(in the rows, 128 means zero)
Where one turn sends some rows of the set: a few examples, then the rows asked:
Fenab: [105 122 141  89 127  97 154 110 141 120 115 126 143  90 101 121 113]
zole: [102 131 109 116 118 136 151 128 122 160 140 138 133 141 162 119 113]
tad: [120 138 114 102 104 121  98 121 139 130 123 121 166 116 154 107  98]
Zukes: [108 150 106  95 116 129  94 108 130 134 118 140 172 126 139 113 109]
fakul: [ 80 129 145 116 110 149 138 101 131 136 126  88 155 108 147 111 116]
vavos: [114 133 124 101 152 103 139 111 133 144 120 169 124 111 148 128 116]
Div: [112 124 116  81 153  94 147  91 140 138 111 143 146  93 129 114 109]
nom: [ 75 132 120  92 122 155 162 100 122 110 102 118 146 115 146 115 138]
Pobe: [116 117 122 109 137  99 164  97 140 136 120 159 137 122 150 116 101]
Mipir: [ 91 129 108  88 129 144 138 121 112 121  90 108 127 112 137 136 143]
Dapid: [ 89 130 124 125 112 148 139  89 118 141 116 104 142 147 125 131 113]
vun: [123 112 116  99 149  98 136 113 148 142 111 144 128  85 149 124 111]
sibuv: [109 125 140 116 132 120 139 123 148 125 120 161 118  96 119 138 123]
nak: [107 127 138  88 140  86 160 108 132 138 122 141 149 103 152 106 107]
Vif: [100 132  95  80 143 138 119 119 136 161 125 114 142  82 134 118 126]
pafor: [ 92 114 115 126 121 157 117 101 136 145 105  96 139 105 135 136 124]
vel: [104 117 139 120 119 104 161 122 131 127 114 155 131 127 122 136 117]
dunuk: [106 136 125  98 114 136 155 123 110 111 109 103 113 136 142 129 123]
namu: [ 92 146 131  96 127 143 118  92 121 141 121  86 139 112 109 126 117]
kesef: [111 149 117  97 109 120  97 121 126 134 124 130 169 127 151 110 106]
ropid: [121 133 105 111 104 131 102 107 146 126 123 131 165 122 150 108  95]
Zomi: [119 130  89 110 134 151 124 117 142 156 134 136 113 113 139 129 113]
zapuv: [ 91 141 115  92 119 134 168  98 127 148 147 126 157 131 142  95 105]
mupi: [105 122 103  78 123 120 150 107 134 150 130  90 157 100 131  99 103]
fomu: [ 88 121 151 107 119 107 170 111 140 121 120 147 154 104 125 115 119]
Keze: [ 93 149 145 123 122 158 116 112 126 142 134 110 122 119 141 131 122]
Subu: [ 98 136 119 106 125 170 148 104 140 104 115 127 114 106 146 121 129]
Pamig: [100 109 128 102 134 108 137 123 143 131  99 140 139  81 113 138 130]
Sadem: [111 140 102 101 110 132 103  96 141 127 119 137 175 125 139 107 101]
damal: [110 137 126  86 120 146 150 107 134 100 116  91 116 102 132 114 117]

Pobe goes to vavos
Pamig goes to Fenab
Where do these go?
zole goes to Zomi
fakul goes to Dapid
damal goes to nom
Sadem goes to kesef

Where one turn sends some rows of the set: a few examples, then the rows asked:
vano: [131 140 119 123 125 121 166 126 125 130 112 151 135 157 132 120 161 142
 151 124 151  98 104]
rarun: [136 114 122 127 131 115 136 135 116 139 101 106 148 141 135 133 155 101
 154 108 129 106 110]
legu: [135 117 101 107 141 123 112 110 149 151 147 115 142 118 131  91 132 164
 151 118 151 116 131]
zipe: [109 134  98 157 123 132 108 107 138 149 130  97 139 149 139 132 137 147
 142 117 147 117 117]
lutum: [108 141 109 148 124 118  97 112 121 155 137 109 132 135 137 141 141 111
 133 119 149 131 106]
siga: [124 113 109 124 121 118 160 136 128 155 128 143 117 110 123 126 116 139
 118 120 174 124  91]
zared: [108 137 119  96 129 135 151 130 120 138 132 155 131 133 138 130 163 122
 160 129 144 117  88]
lasu: [124 132 108 155 116 147 141 132  95 126 109 150 122 125 122 129 134 109
 129 120 145 127 139]
razal: [136 102 141 122 138 132 121 115 122 122 123 100 142 142 121 114 161 138
 147 113 142 110 112]
leli: [ 94 132 121 135 107 117 142 139 127 127  85 137 143 131 128 123 147 144
 149  90 151 112 101]
bupa: [114 123  82 126 121 112 109 145 112 137 124 146 142  94 149 114 142 131
 174 114 140 136 115]
mep: [131 168 107 134 123 160 125 138 137 122 132 167 130 145 131 108 120 136
 142 102 143 111 108]
Ledam: [123 136 109 123 120 165 113 152 133 159 113 167 139 144 118 145 120 110
 140 107 135 104 139]
tar: [151 126 109  86 119 122 143 137 111 126 113 154 132 136 126 137 147 149
 164 113 140 137 122]
Vope: [107  97 111 132 123 125 156 129 104 113 146 150 125 116 117 118 116 142
 131 116 161 127 107]
zasi: [125 165 111 114 126 165 123 126 142 133 139 163 129 148 137 115 113 125
 139 103 138 114 105]
zaru: [162 113 109 144 129 130 112 133 146 153 117 120 145 137 108 114 130 122
 127 111 157  92 153]
difu: [110 102  85 124 127 129 176 137 129 142 138 128 136 125 123 122 106 134
 136 114 147 110 111]
zava: [121  94 105 121 122 124 115 139 129 160 116 125 140 136 143 141 150 146
 152 132 147  99 158]
Taz: [105 141  96 167 128 123  97 132 122 136 145 105 140 130 123 119 149 132
 144 119 147 124 114]
zor: [123 138 121 107 144 127 154 139 130 132 151 143 136 138 109 102 168 133
 146 131 148 102 102]
Sagi: [123  99 119 114 123 113  99 142 122 168 124 134 130 118 138 145 157 124
 141 136 157 113 145]
tez: [165 138 141 124 131 101 134 138 140 149 124 157 154 150 136 122 125 136
 132  97 144 122 115]
Mel: [137 124 124 102 146 140 129 144 155 146 155 137 167 133 131 110 127 154
 154 105 128 122 113]
fika: [149 126 108 128 123  80 122 105 118 148 114 141 135 138 144 117 124 118
 140 109 151 120 138]
bil: [132 117 126 124 132 134 115 151 125 141 108 108 138 108 129 122 173 132
 157 116 147 119  89]
nubed: [104  94 116 131 129  94 128 116 130 131 117 171 134 148 120 125 110 147
 147 122 152 113 108]
leti: [140 131 123 128 133 157 138 111 130 157 128 127 115 128 110 116 130 124
 106 129 159 116 138]
mez: [ 89  99  93 119 136 103 130 144 139 151 130 159 141 126 119 127 112 125
 161 124 134 114  99]
zam: [107 125  90 129 125 185 139 138 127 148 125 125 127 106 124 121 135 132
 147 128 140 123 126]
zozep: [108 134 132 126 133 100 143 137 137 138 126 121 146 140  94 101 142 119
 124  96 151 101 117]
buk: [ 90 122 111 150 127 122 103 121 138 143 120 134 145 110 111 126 113 126
 162  85 123 112 128]
dif: [107 127 133 153 123 110  94 106 133 143 113 142 130 113 108 125 115 132
 142  86 142 117 125]
kon: [118  99 105 113 131 165  89 135 133 138 147 127 148 104 117 123 137 117
 153 117 140 120 135]
perer: [107 129 118 143 130 120 101 119 158 168 116 125 136 105 107 121 114 138
 145  90 140 106 121]
sanug: [137 127  75 123 139 128 104 135 119 133 154 160 139 131 114 110  94 129
 149 111 154 109 138]
dabib: [129 127 125 132 125 167 107 135 130 134 124 166 138 156 107 128 122 137
 132 107 143 101 150]
balaf: [110 103 109 126 140  99 125 140 156 157 129 155 130 126 103 107 119 156
 141 129 162 108  98]
Rabi: [ 78 119 133  92 129 137 127 121 138 140 130 122 142 121 121 119 144 132
 145  97 143 120  97]
mozi: [137 111 112 144 102 140  99 130 117 138  89 151 135 119 143 148 137 120
 148 109 157 124 129]
berol: [166 134 108  94 130 112 146 150 124 135 121 143 134 139 107 122 148 153
 152 117 149 124 129]
tatom: [148 128 102  74 134 127 141 148 121 136 138 141 138 129 112 127 147 138
 162 118 135 135 124]
pak: [132 173 111 125 130 151 122 140 138 131 146 167 127 143 124 107 118 115
 131 105 142 113 108]
Vip: [125 138 121 124 124 170  95 159 137 154 127 168 131 126 102 125 133 132
 132 114 154 111 128]
riz: [129 129 123 125 123 126 122 156 119 125 128 169 160 122 148 129 136 140
 166  99 130 143 103]
vodo: [146 136  68 128 125 129 111 135 133 152 119 162 133 132 133 123  94 144
 150 110 164 106 126]
vugiv: [122  94 112 133 129 115 103 151 114 140 135 134 141 122 124 127 162 144
 146 134 153 108 158]
pilo: [133 128  89 109 128 137  90 120 119 143 138 170 125 119 131 127  98 138
 148 114 167 125 117]

Vope goes to difu
leti goes to lasu
lutum goes to Taz
Where do these go?
tatom goes to berol
dabib goes to Ledam
pilo goes to sanug
mep goes to zasi
razal goes to rarun
mez goes to balaf
zaru goes to mozi
perer goes to dif
vugiv goes to zava
leli goes to Rabi
vano goes to zared
bupa goes to legu
tez goes to riz

Where one turn sends some rows of the set: a few examples, then the rows asked:
Ruvov: [119 144 147 161 156 124 131 138 126 134 135 112 128 140  93 119 133]
fosu: [114 149 137 127 128 130 109 122 137 136 119 122 131 111 153 107 159]
mura: [114 139 109 137 147 152 134 101 137 127 138 118 140 106 105 131 122]
ketik: [144 126 132 139 142 115 120 112 127 111 103 137 126 152 141 156 130]
Mon: [118 144 146 165 154 119 131 135 121 134 128 117 124 141  95 121 129]
Zibis: [145 118 144 162 150 149 126 135 123 131 150 111 140 125 113 123 143]
bez: [155 138 126 110  97 120 148 145 136 131 105 148 120 126 133 124 139]
Feno: [ 94 126 116 111 136 130 133 139 165 124 129 127 143 120 129 150 143]
tep: [141 128 132 138 142 115 122 105 129 111 105 133 131 157 137 155 126]
tizi: [127 135 120 130  99 122 142 127 152 130 106 167 113 119 121 135 113]
pabap: [133 113 161 120 138 117 118 141 153 121 119 113 143 124  94 115 117]
dagu: [128 130 127 147  85 148 108 142 143 136 121 147 146 117 132 146 148]
vasu: [107 119 122 129 105 130 107 120 123 118 101 114 136 128 127 126 102]
Samo: [164 144 148 130  95 112 117 116 149 109 128 129 115 132 103 120 131]
Zeze: [130 129 145 142 134 125 141  99 145 113 127 123 137 146 148 125 107]
Gek: [113 120 112 128 132 121 138 101 109 123 130 100 140 144 106 134 128]
nalon: [117 123 148 113 127 135 135 144 126 129 167 155 120 132  97 129 141]
fegap: [155 131 144 113 140 138 112 116 152 132 131 153 127 109  94 118 141]
ripo: [154 133 144 144 121 124 118 130 155 121 126 140 159 142  99 155 112]
Diten: [112 137  99 134  98 124 139 140 125 123 134 106 139 138  92 146 128]
fir: [156 133 127 112 102 124 153 151 137 129 113 145 118 128 135 122 142]
ravab: [128 104 136 131 107 130 113 153 124 121 139 142 102 111  92 133 146]
gelo: [130 147 118 140 104 136  98 106  97 131 140 130 137 134 119 132 146]
vade: [119 123 149 107 123 134 128 149 127 129 164 155 119 127  99 129 146]
Mab: [111 142 140 121 102 123 104 152 144 126 139 139 112 121 147 134 156]
Zil: [112 135 111 136 141 142 139 140 156 134 149 116 121 127 104 137 165]
Vobuv: [116 131 140 135 104 138 130 123 149 108 158 108 120 107 118 126 163]
seti: [129 147 122 134 106 120 116 122 104 146 110 143 150 125 143 134 119]

Zil goes to Gek
vasu goes to dagu
ripo goes to Samo
Where do these go?
bez goes to vade
Zibis goes to Zeze
Diten goes to gelo
fir goes to nalon

Where one turn sends some rows of the set: a few examples, then the rows asked:
ter: [126 154 130 129 156 137 127 144 133 139 124 151 115 144 121 151 115 108
 129 129 103 130]
kige: [131 145 118 121 121 108 119 120 148 146 134 124 159 123 122 152 154 117
 142 137 122 122]
ses: [147 113 138 120  96 150 143 110 123 129 107 114 160 116 157 149 129 146
 113 149 129 125]
Nevik: [126 143 136 122 169 128 141 127 150 148 117 155 114 112 137 167 126 121
 124 153 111 129]
Telef: [128 134 108 107  96 143 126 117 126 136 135 148 164 112 111 134 137 122
 155 107 126 140]
bine: [135  94 117  91 127 151 139 118 137 139 133 144  86 136 127 125 146 127
 133 154 121 121]
zolob: [125 120 126 106 109 164 150  81 128 135  89 148 149  94 149 147 124 140
 127 144  95 121]
Rar: [143 119 124 115  97 136 127 113 143 170 129 147 159 136 113 153 128 124
 138 143 132 157]
vobo: [130 121 113 106 132 171 149 114 112 112 117 138 140  89 167 149 113 138
 122 137 128 116]
gatu: [126 147 139 137 154 154 138 131 122 132 132 153 117 136 131 153 121  98
 126 127 122 156]
venik: [131 123 106 108  87 147 114 131 127 152 134 146 172 128 118 134 125 128
 140 129 127 122]
zat: [122 151 159 145 138 134 147 103 123 125 114 141 128 126 153 147 128 112
 127 147  87 129]
nole: [127  92 131 102 109 159 133 112 134 143 136 165 101 132 130 111 151 118
 127 153 112 131]
dib: [130 124 116 113 123 177 137 110 116 116 103 143 139 106 169 143 106 132
 104 140  98 113]
Voru: [133 101 109  90 118 146 131 103 143 128 134 157  93 120 137 117 150 120
 130 146  96 126]

dib goes to ter
zolob goes to Nevik
ses goes to zat
Where do these go?
bine goes to nole
Telef goes to vobo

Where one turn sends some rows of the set: a few examples, then the rows asked:
gofot: [117 112 102 114 133 150 155 151 157 126 113 133  96 158 182 144 106 157
  83  98 159 152 114 125 120 129 156 133]
salik: [129  98 107 102 115 150 149 125 139 110 123 151  94 173 160 130 109 148
  72  75 143 154 120 106 124 143 161 149]
Luki: [143  94  98 119 102 126 138 136 157  81 145 168 112 141 138 154  98 115
 109 117 108 174  84 120 120 126 134 120]
Vafa: [119 122 146 143 134 140 140 137 134  94 126 153  88 158 126 127 141 120
  77 129 145 112 116 108 128 125 154 142]
kuzi: [139 132  96 128 121 147 130 145 134  92 124 142 104 142 167 140 107 157
 127 123 147 150  75 110 112  90 139 114]
pugi: [141 103 102 119 109 132 121 121 143  82 151 187 117 156 141 148 123 125
 108 116 114 153  85 114 117 124 127 127]
talir: [123  94 108 106 115 157 156 134 155 114 126 144  94 170 159 132  98 134
  73  80 143 155 117 104 122 144 163 148]
Pof: [133 111 134 140 113 118 163 141 131  88 113 129  73 127 121 141 113 132
  74 125 139 159 121 127 137 123 169 134]
ker: [142  93 126 109 126 143 125 152 155  77 114 127 108 186 129 159 122 117
 124 135 120 159  96  83 133 130 118 118]
Balef: [153  93 115 112 112 126 114 123 134  80 118 143 105 174 121 171 143 142
 112 133 133 151 104  90 129 115 124 131]
zafi: [120 121 142 131 127 147 152 161 125  64 115 131  93 163 137 108 109 122
  91 125 111 162 108 127 140 149 150 117]
bapa: [128 101 137 135 128 135 133 148 145 101 109 122  89 163 125 172 138 135
 108 157 151 150 116 106 142 106 129 116]
tini: [123  96 135 110 132 138 147 109 126 124 130 132 126 159 144  95 137 144
 110 119 133 130 122  94 125 141 156 115]
lovil: [140 127  96 128 134 133 136 171 158  97 114 141 117 145 152 143  94 120
 123 124 144 135  84  97 107  98 143 112]
Simor: [128  83 123 120 110 128 161 104 142 136 136 122 117 130 133 117 119 139
 101 125 143 140 122 102 119 125 168 122]
guto: [132 101 137 130 130 128 137 155 140  94 101 116  89 163 127 167 132 138
 110 153 144 164 117 109 148 112 130 109]
Mida: [165 115 108 118 124 122 140 132 111  75 110 144 113 145 127 114  94 135
 118 110 117 162  79  96 113 115 145 115]
Ropal: [130  96 107 100 125 144 151 140 147 108 115 150 101 178 155 128 103 134
  72  74 138 150 124 101 125 150 162 144]
gapo: [144  87 116 118  97 145 134 131 153  83 126 118  92 160 129 174 113 138
 118 140 128 179  92  99 131 113 127 124]
Guzi: [126  88 132 108 127 129 167 129 141 121 120 109 121 144 142 100 107 133
 112 118 123 160 123 100 130 147 163 104]
Ripi: [129  94 112 103 131 126 140 123 148 131 137 147 130 164 168 124 151 152
 107 127 133 145 118 107 134 149 150  97]
Gage: [131  86 109 104 128 121 156 141 165 132 130 129 127 153 163 128 124 136
 107 128 126 164 118 110 137 153 157  89]
lopo: [119 122 137 142 122 147 132 133 121  81 134 162  97 164 125 120 141 124
  79 132 135 117 111 119 125 129 149 140]
raz: [114 126 155 133 136 154 156 154 129  77 114 125  78 161 148 110 117 130
  92 123 123 159 106 119 145 142 151 119]
tutuk: [126 106 142 130 134 140 130 149 136  94 107 121  89 172 134 162 142 144
 113 154 146 155 113 107 146 112 124 111]
kiv: [141 105 107 110 121 130 128 142 145  71 136 175 120 164 147 136 111 117
 117 111  98 169  85 113 126 140 125 112]
nunim: [121 113 103 109 147 139 151 163 160 124 103 139 107 169 176 141 110 143
  81  95 155 138 122 116 119 138 155 130]
Toviv: [156 132  93 115 137 111 127 160 125  84 100 149 117 146 153 139 112 149
 122 113 140 145  94 105 116 101 144 110]
nos: [127 114  99 108 138 132 146 147 143 122 105 144 102 162 176 145 120 163
  79  92 159 143 124 123 122 130 158 134]
nar: [157 109 106 130 121 128 142 136 138  91 123 148 116 141 117 125  88 108
 112 119 128 138  76  87 100 106 147 125]
Ruma: [130  84 104 114 112 126 151 118 164 142 147 140 121 143 160 140 135 146
 100 134 141 152 116 113 129 136 158 103]
Lavof: [131 106 124 144  99 125 158 142 135  83 126 136  84 129 115 141 106 121
  73 132 132 155 115 134 128 123 166 137]
dapi: [146 119 114 130 120 156 134 121 122  86 133 149 109 153 137 110 100 133
 121 119 127 146  63  93 105 106 138 123]

Ruma goes to Ripi
Simor goes to tini
Where do these go?
dapi goes to Mida
guto goes to bapa
Luki goes to pugi
Lavof goes to lopo
Balef goes to ker
talir goes to salik
lovil goes to kuzi
nunim goes to gofot
Vafa goes to raz

